The rows below fall into families. The same turns and mirrors carry the whole set onto itself and the rows of a family onto each other. For each named row, which other rows are in its family? Write them in the order they are listed.
These 25 rows form 5 families of 5 rows each.
bet: [ 1.36  0.11  1.59  1.91 -1.17  2.71 -0.62 -0.05  1.91 -0.45  1.76]
fof: [ 0.67 -0.74 -0.22  4.23 -1.00 -1.70 -0.43  0.62  0.45  0.86  1.65]
Sur: [ 0.47  0.20  2.37  2.74 -0.63  0.94  0.11 -0.92  1.03 -1.63  2.65]
fiz: [-2.32 -1.80 -2.00  0.69  0.43 -2.02 -2.86  0.85 -2.06  0.11 -0.89]
Lini: [-0.36 -1.17  0.30  4.09 -0.89 -1.71 -1.67  1.11 -1.27 -0.40  1.65]
vis: [-1.22  0.89 -1.43 -3.03  1.55  0.48 -1.42 -0.67 -0.76 -0.69 -1.78]
konu: [-1.05 -3.04 -2.20  0.34 -0.47 -3.09 -0.91  0.37 -0.78 -0.29 -0.99]
nopa: [-0.88  0.85  0.40 -1.99  1.50  2.41  0.30 -1.89  2.09  0.38  0.37]
Romo: [-2.85 -0.20 -1.79 -2.18  1.74 -0.34 -0.98 -0.57 -0.03  1.49 -1.53]
nir: [-2.39 -1.36 -1.80  1.32 -1.34 -3.04 -1.45  0.89 -0.66  0.35 -1.65]
lav: [-1.96 -1.17 -2.15  1.58  0.13 -2.95 -1.46  0.97 -1.03  1.74 -0.72]
ligur: [-3.94  0.25 -0.55 -2.15  0.43 -0.29 -0.90 -0.21 -0.11  0.50 -2.16]
boz: [ 1.82  1.58  1.67  2.34 -0.94  0.08  0.46 -0.52  0.60 -1.78  1.84]
mudi: [ 1.19 -0.69  2.51  1.52  0.24  2.36 -0.25  0.42  0.36 -0.03  2.73]
papo: [-3.31 -1.06 -0.21 -2.57  0.87 -1.46  0.58 -1.05 -0.29 -0.32 -1.41]
zab: [-1.38  0.11 -1.90  0.10  0.55 -2.27 -2.27  1.31 -2.69  0.21 -1.43]
Nugoz: [ 1.72 -2.77 -0.43  2.90 -0.90 -0.78 -1.42  1.26 -0.43 -0.04  1.54]
Kedav: [ 0.88 -1.36 -0.43  3.75 -2.37 -1.16 -1.29  0.99  0.67 -0.27  0.72]
til: [-1.94  0.41  2.66 -1.84  1.38  1.97  1.06 -1.05  0.49 -0.13  0.92]
Peko: [ 0.50  0.55  0.07  3.43 -0.98 -2.47 -1.11  1.46 -1.84 -0.40  0.78]
Serug: [ 1.28  0.52  1.37  1.99 -0.19  1.57  0.62 -1.07  2.42  0.03  2.39]
Dekol: [-2.64 -0.82 -1.40 -2.75  1.47  0.42 -1.63 -1.33 -0.20 -0.85 -1.43]
fusir: [-0.91  0.42  1.27 -1.48  0.76  2.21  0.17 -2.42  1.70 -1.96  0.78]
vib: [ 0.82  1.80  0.78 -1.62  0.59  1.94  0.28 -1.75  1.25 -1.92  0.30]
Dolo: [-1.56  1.15  1.58 -1.79  0.59  3.24 -0.44 -0.87  1.48  0.01 -0.04]

Same family as fusir: Sur, fiz, Lini, Dekol
Same family as til: konu, mudi, papo, Nugoz
Same family as fof: nopa, Romo, lav, Serug

The rows below fall into families. The same turns and mirrors carry the whole set onto itself and the rows of a family onto each other. For each named row, which other rows are in its family? Write them in the order they are listed.
These 32 rows form 4 families of 8 rows each.
lov: [ 1.53  1.84 -0.35 -0.17  0.04 -1.65  1.66 -1.54  1.45 -0.70 -0.83  1.34
  1.87 -0.19  0.27]
duf: [-1.40  0.24 -1.26  1.42 -0.31 -3.13  0.86 -0.04 -1.47  3.68 -0.28 -4.47
 -0.09 -3.08  0.97]
muval: [-1.84  0.71  3.13  3.16  1.96 -1.53  2.16 -1.16 -0.06  4.51  1.10 -1.25
 -1.39 -1.35  4.04]
vozal: [ 0.18  3.31  0.43 -1.27 -1.67 -2.06  1.69 -2.31  2.06  0.17 -1.98  1.42
  0.64 -1.42  2.63]
leku: [ 1.48  1.45 -0.56  1.21 -0.68 -1.99  0.06 -2.71  1.56 -1.34 -0.14  0.18
  0.27 -0.03  0.19]
nipa: [-0.74  0.36  1.18  2.23 -0.39 -3.38 -0.05 -1.06  0.95 -0.33  1.87  2.55
  0.16  0.88  0.84]
saso: [ 0.53  2.57 -0.29 -1.34 -2.09 -2.80  1.21 -1.85  1.36 -0.98 -0.94  0.99
  0.63 -0.78  0.40]
mumar: [-0.27  1.93  2.19  0.00 -0.65 -3.01 -0.09  0.43  1.74  1.64 -0.81  3.84
 -0.24 -0.27  3.39]
gagof: [-1.76  1.54  1.50  4.94  1.40 -2.90  1.33 -0.63 -0.76  4.07  0.82 -1.82
 -2.53 -1.33  3.56]
batun: [ 0.07  3.21  0.82 -0.79 -1.91 -2.41  0.65  1.40  1.19  1.55 -0.19  2.18
  0.28  1.15  4.54]
lozas: [-1.49 -0.19  1.78  2.89  2.40 -2.74  0.36 -0.03 -1.41  4.07  1.20 -2.46
 -2.80 -0.77  2.72]
dega: [-1.46  0.15 -0.58  3.32  0.59 -5.32  1.20  1.48 -1.98  3.56  0.67 -2.52
 -1.65 -1.28  3.15]
sul: [-0.71  0.34 -0.99  1.00  1.07 -2.87  1.06  2.20 -2.01  3.69  2.58 -2.92
 -1.41 -1.79  2.50]
sir: [-0.66  2.59  0.02  3.42  1.69 -0.61  2.28 -1.76 -0.76  1.93 -0.44 -3.97
 -1.95 -2.12  3.13]
pokup: [ 0.62  4.35 -0.45 -0.80 -1.83 -2.77  1.01 -0.16  1.12  1.25 -3.07  0.23
  0.65 -1.46  4.27]
fil: [ 0.42  0.61  1.26  1.29 -0.10 -3.91  0.74 -0.52  1.62  1.49  0.46  3.38
  1.34  0.55  0.55]
Koro: [-1.65  1.39  0.92  2.84  0.50 -0.86  1.32 -2.26 -0.26  4.36 -0.49 -3.78
 -0.78 -3.46  2.40]
ruto: [ 0.00  1.27  1.56  0.09 -1.12 -3.80 -0.67  0.94  0.95  0.53  0.23  3.40
 -0.22  0.41  1.09]
rimig: [ 0.50  1.25 -2.00  0.50  0.26 -3.40  1.72  1.11 -1.44  2.67 -0.65 -4.49
 -0.42 -1.88  0.30]
doko: [-1.44  2.38 -1.19  0.56  0.75 -2.72  2.51 -0.82 -1.62  3.32 -0.95 -4.89
 -1.69 -2.15  2.06]
musur: [ 0.37  2.71  2.79  0.33 -1.59 -4.24  1.17  0.82  1.15  2.60 -1.04  2.86
  1.57 -0.27  3.26]
pem: [-0.99  1.55  1.32  2.30  1.97 -0.57  1.44 -0.06 -0.69  4.50  2.39 -2.03
 -2.11 -2.01  3.83]
dasi: [-1.58  3.39  1.17  0.27 -1.60 -4.06  1.01  1.51  0.69  2.16 -1.19  2.45
  0.49 -0.52  4.97]
kimo: [-0.58  3.06  0.47 -0.37 -3.37 -2.81  0.55 -0.81  1.81  1.41 -2.94  0.57
  1.49 -0.25  3.01]
tul: [-1.86  1.02  0.68  1.88  1.83 -3.67  0.68  1.90 -1.88  4.79  0.14 -2.48
 -2.59 -1.00  2.88]
gokub: [-1.02  1.12  0.07  1.56  1.37 -1.78  2.25 -2.91 -1.11  2.57  0.01 -4.78
 -1.84 -1.84  2.05]
Zaki: [-0.39  1.04 -0.22  1.07 -2.05 -2.16  0.00 -2.61  2.32  0.14 -1.26  1.04
  1.26  0.67  0.43]
lekif: [ 1.47  3.83  1.18 -1.21 -1.30 -1.87  2.24 -0.24  0.96  0.50 -2.20  0.65
  2.07 -0.98  2.89]
Zut: [ 0.28  1.25  0.20  0.45 -0.61 -1.86  0.14 -0.35  1.79  0.20  1.56  2.70
 -0.08  2.08  1.91]
beben: [-0.44  1.32 -2.22  1.78  0.84 -2.89  1.99  0.52 -2.07  1.32 -0.65 -4.62
 -1.16 -2.05  2.66]
duto: [ 0.42  1.79  1.50  2.10  1.63 -0.18  2.17 -2.71  0.49  3.44 -0.84 -3.49
 -1.23 -2.35  3.33]
gaper: [-1.73  0.21 -0.42  1.50  0.64 -4.82  1.57  2.76 -2.05  3.66  1.27 -2.14
 -0.63 -0.84  0.96]

Same family as batun: duf, sul, Koro, pem, kimo, Zaki, Zut
Same family as gagof: lov, dega, sir, fil, musur, lekif, beben
Same family as ruto: vozal, saso, mumar, lozas, doko, tul, gokub

The rows below fall into families. The same turns and mirrors carry the whole set onto itself and the rows of a family onto each other. For each named row, which other rows are in its family? Write them in the order they are listed.
These 18 rows form 3 families of 6 rows each.
F: [ 3.32 -0.21 -0.55 -1.25  1.40  1.43 -1.19 -2.19 -0.69  2.42  2.17 -2.49
  2.14  0.12  1.21 -0.81 -3.56  2.37  0.57  0.12 -1.28  2.14  1.27  0.72]
S: [-0.19  2.99  0.40  0.30 -0.02  1.88  0.17  1.86  0.16  2.93  2.66 -2.52
  0.43  1.25  0.97 -2.70 -2.11 -0.70  2.02 -0.61 -0.20  2.52  0.77 -3.62]
Y: [ 4.08  0.53  1.78 -1.32  3.11  1.15  0.03 -0.86  0.44 -1.13  0.31  2.00
  1.62 -4.11 -0.58  0.94 -0.62  1.39  1.83  0.66  0.38  0.86 -0.53 -1.51]
H: [ 2.40 -0.44 -0.19 -1.59  1.44  1.82 -0.70 -2.45 -0.22  2.55  1.64 -2.15
  3.38 -1.16  0.64 -0.70 -3.72  3.13 -0.05  0.47 -0.49  2.02  1.18 -0.11]
V: [ 2.55  1.62 -0.64 -0.18  3.27  2.12  2.29 -0.97 -2.07 -0.81  1.76 -0.14
 -1.56 -0.79 -0.64 -1.35  3.44 -0.77  2.75 -0.71  2.55  0.57  0.97 -1.71]
C: [ 4.77  0.17  1.49 -1.87  1.40  1.06 -0.49 -0.64  0.63 -1.22  0.97  2.11
  1.69 -3.75 -0.52  0.94 -0.38  1.42  1.65 -0.03 -0.07  0.74 -0.32  0.01]
G: [ 0.63 -0.69 -0.47 -1.50  0.43  1.65 -1.40 -2.01 -0.57  2.11  2.15 -1.90
  2.54 -1.36  0.89 -1.05 -3.24  3.19 -0.55  1.12  0.05  1.80  1.46  0.81]
M: [ 0.03  0.10 -2.49  0.26 -0.18  2.61  2.75 -3.02  0.66  2.28  0.56  1.58
  0.99  1.43 -0.29 -0.97  2.88  1.56  0.29 -1.07  0.99 -1.57  3.80  0.99]
T: [ 1.76 -0.14 -2.66  1.18 -0.85  2.72  2.09 -2.82 -0.35  2.85  0.46  0.87
  0.54  1.47  0.67 -0.84  2.09 -0.04  1.15 -2.08  2.27 -2.51  3.75  0.26]
B: [ 0.06  2.57  1.40  2.07 -2.00  1.59  2.24  1.10  3.12  3.53 -0.43  1.84
  1.87  0.42 -0.16 -0.61 -0.11  0.51  1.86 -1.19 -0.36 -2.09  1.23 -3.56]
L: [ 0.98  2.39  0.68  1.51 -1.32  1.34  1.84  1.21  2.68  3.42 -0.91  3.06
  1.67  0.71 -0.58 -0.94 -0.94  0.17  1.95 -0.88 -1.71 -2.38  2.25 -3.12]
P: [ 4.34  0.31  1.75 -0.68  2.57  0.55 -0.33 -0.59 -0.78 -0.53 -0.27  2.00
  1.26 -4.22 -0.99  0.26 -1.42  1.73  1.69  1.10  0.11 -0.91  0.10 -1.43]
J: [ 2.19  0.79 -0.87  0.25  4.08  2.45  1.97 -1.86 -1.07 -0.46  1.66  0.90
 -1.61 -1.18  0.49 -1.62  3.45 -1.53  1.63 -0.24  2.64  0.55  1.19 -1.24]
U: [ 0.02  2.60  0.73  1.81  0.86  0.69  0.21  2.06  0.13  2.75  3.02 -1.82
  0.44  2.29  1.20 -1.81 -2.14  0.23  0.28 -0.25 -1.39  1.39 -0.35 -3.32]
N: [-0.27  2.77  0.39  1.05  0.88  1.63  0.67  1.12  0.43  3.69  2.68 -2.88
  0.76  1.60  1.37 -2.53 -2.41  0.17  0.39  0.10 -0.33  1.72  0.09 -3.68]
W: [ 0.68  1.84  1.11  1.68 -3.05  1.12  1.86  1.40  2.05  3.17  0.00  1.94
  2.79  1.28 -0.08  0.39  0.23  1.09  1.66 -1.67 -0.30 -2.27  1.19 -2.60]
Q: [ 0.86 -0.29 -1.92  1.09 -0.45  3.07  2.77 -3.41  1.07  3.04 -0.06  1.53
  1.31  0.58  0.20 -1.21  2.53  0.52  1.22 -1.79  1.72 -2.17  3.85  0.27]
K: [ 2.56  1.06 -0.97  0.66  3.04  1.86  1.10 -0.76 -1.03 -1.11  2.34  1.76
 -2.36 -1.41  0.30 -1.16  2.86 -1.87  0.89 -0.83  2.39 -0.29  0.54 -1.19]

Same family as F: C, T, U, W, K
Same family as Y: H, B, J, N, Q

The rows below fall into families. The same turns and mirrors carry the whole set onto itself and the rows of a family onto each other. For each named row, which other rows are in its family? Write them in the order they are listed.
These 32 rows form 4 families of 8 rows each.
debav: [-2.61 -0.19 -0.05 -0.16  1.34  0.39  1.59 -0.22 -2.54 -0.70  3.41  1.92
  1.43  1.10  1.48 -1.84]
Tazu: [-1.52  1.60 -0.62 -0.77  0.99 -0.68  1.05 -0.41 -1.48 -1.04  3.46  2.52
  0.33  1.95  0.59 -2.88]
naruz: [ 0.52 -1.69  2.70 -0.41 -1.11  2.93 -0.20 -0.31 -2.50 -0.96  0.80  1.12
 -1.87  3.52  0.79 -1.42]
sefaf: [ 2.39 -1.14  2.09 -0.34 -2.44  1.98 -2.52  2.66  0.98  2.15 -0.85 -1.29
  0.16  0.50 -0.84  0.18]
Vep: [-0.58  0.43 -0.20 -2.27 -2.21  0.82 -1.00  2.07 -1.14 -0.29  1.05 -2.03
  2.87  2.77  1.50  0.95]
Vop: [-1.18 -1.03 -0.56  1.44 -0.27  0.72 -0.65  5.64 -0.42 -0.24  1.51  0.27
 -0.96  0.78 -0.82 -2.54]
buvu: [ 0.76 -0.99  1.88  2.42  2.03  0.43 -0.26 -0.36  0.46  1.33  0.87  2.53
 -1.44 -0.69 -1.61 -3.51]
gis: [-0.44 -0.02 -0.12  1.22  0.94  0.74 -0.91  5.14 -1.02 -1.47  0.96 -1.13
 -1.73  0.98 -0.64 -1.82]
lep: [ 1.63 -2.17  2.34  0.88 -1.18  1.90 -2.32  2.10  0.75  2.16 -1.55 -2.08
  1.01  0.15 -0.63  0.33]
vesub: [ 0.48 -0.42  2.15 -0.55 -1.27  0.30 -0.07 -4.05 -0.19  2.64  0.18  0.34
  1.51  1.80  0.45 -0.46]
zuv: [ 0.00 -1.22  0.39  0.29  2.21  1.23 -0.89  5.17 -0.56 -0.84  2.15 -0.35
 -1.40  0.96 -0.93 -1.92]
Sufuv: [-0.79 -0.65  0.07 -3.67 -1.01  0.68  0.35  2.41 -0.23 -0.65  1.21 -1.93
  1.92  2.32  1.70  0.46]
goni: [-0.03 -1.32  1.18  1.90  0.54  0.73 -0.57 -0.79  0.54  1.56  1.49  2.47
 -0.51 -0.84 -3.05 -3.95]
liton: [ 0.43 -1.45  1.45 -0.15 -0.77  2.73 -0.28  0.41 -2.79 -1.27  0.10  1.64
 -2.09  3.79 -0.99 -1.03]
zugu: [-0.33  1.13 -1.07  0.57  1.03 -1.76 -1.03  2.02  1.85  2.10  1.14 -0.60
  3.18 -1.41 -0.90 -1.16]
zeg: [-1.50  0.76 -0.75  0.75  1.15 -1.00 -1.90  1.92  0.78  2.79  1.57 -1.54
  3.22 -1.20  0.29 -1.95]
vatag: [-2.25  0.55 -0.41  0.51  2.30 -0.72  1.21 -0.97 -1.67 -1.08  2.78  1.80
  1.22  1.61  0.69 -2.81]
Vez: [ 0.93  0.10  1.62  3.82  0.88  0.60 -1.63 -0.69 -0.49  1.73  0.74  2.41
 -0.58 -0.23 -1.79 -3.06]
laber: [ 2.78 -0.33  1.79  0.34 -1.51  0.89 -2.92  1.92  1.85  1.81 -1.53 -1.43
 -0.12  0.95 -1.64 -0.79]
Burir: [ 1.36  0.45  2.20 -1.26  0.13  0.53 -0.69 -4.00 -0.22  1.36  0.39  0.15
  2.33  1.28  0.72 -0.01]
vut: [ 0.11 -0.28 -1.05 -2.61 -1.15 -0.01 -0.14  1.81 -1.04 -0.43  1.07 -1.22
  2.15  3.21  2.51  0.85]
zanab: [ 1.61 -1.34  2.48 -0.54 -1.36  2.33  0.63 -0.15 -1.49 -1.66  0.35  1.98
 -1.87  3.26 -0.43 -0.61]
fir: [-1.99  0.38 -0.70 -0.78  2.05 -0.89  1.12  0.06 -2.84  0.19  3.40  1.21
  1.14  1.96  0.68 -2.69]
sibes: [-0.31 -0.15 -0.46  0.74  1.11  0.98 -1.28  5.77 -0.46 -1.49  1.70  0.16
 -0.20  0.28 -0.58 -2.19]
vas: [-0.30  0.93  0.27  0.31  0.64 -1.49 -0.96  1.33  2.07  2.38  1.74 -1.16
  3.49 -1.74  0.85 -1.54]
vediv: [ 2.12 -0.94  2.40  0.90 -2.16  2.22 -2.37  1.67  2.18  0.92 -1.48 -0.73
  0.19  0.09 -0.78  0.11]
Dokuf: [-0.45  1.98 -0.08  1.00  0.70 -0.31  0.53  1.81  1.22  2.28  1.59 -0.68
  3.58 -1.94  0.32 -1.20]
rafer: [ 0.59 -2.55  1.71 -0.83 -0.84  1.55 -1.89 -0.11 -1.90 -1.16  0.27  1.19
 -2.27  4.05 -0.38 -1.47]
Suban: [ 0.16  0.72  0.54 -1.73 -0.71  0.51 -0.79  2.52 -1.19 -0.44  0.42 -1.95
  1.85  2.88  2.89  1.40]
sugom: [ 0.57 -0.57  1.84 -1.02 -1.12  0.53 -0.32 -3.45  0.34  2.60  0.95  1.61
  3.04  1.10  0.49 -0.74]
Malil: [ 0.15  0.66  1.30 -0.08 -2.39  0.05 -0.35 -3.52 -0.15  2.00 -0.29  0.89
  2.76  1.12  0.80 -0.67]
foti: [ 0.04 -0.34  2.74  2.79  0.95  1.20 -1.13 -0.12  0.36  1.49  0.79  1.74
 -0.83 -1.16 -2.60 -3.49]

Same family as zugu: naruz, Vep, buvu, gis, fir, vediv, sugom
Same family as sefaf: vesub, liton, vatag, vut, sibes, vas, foti

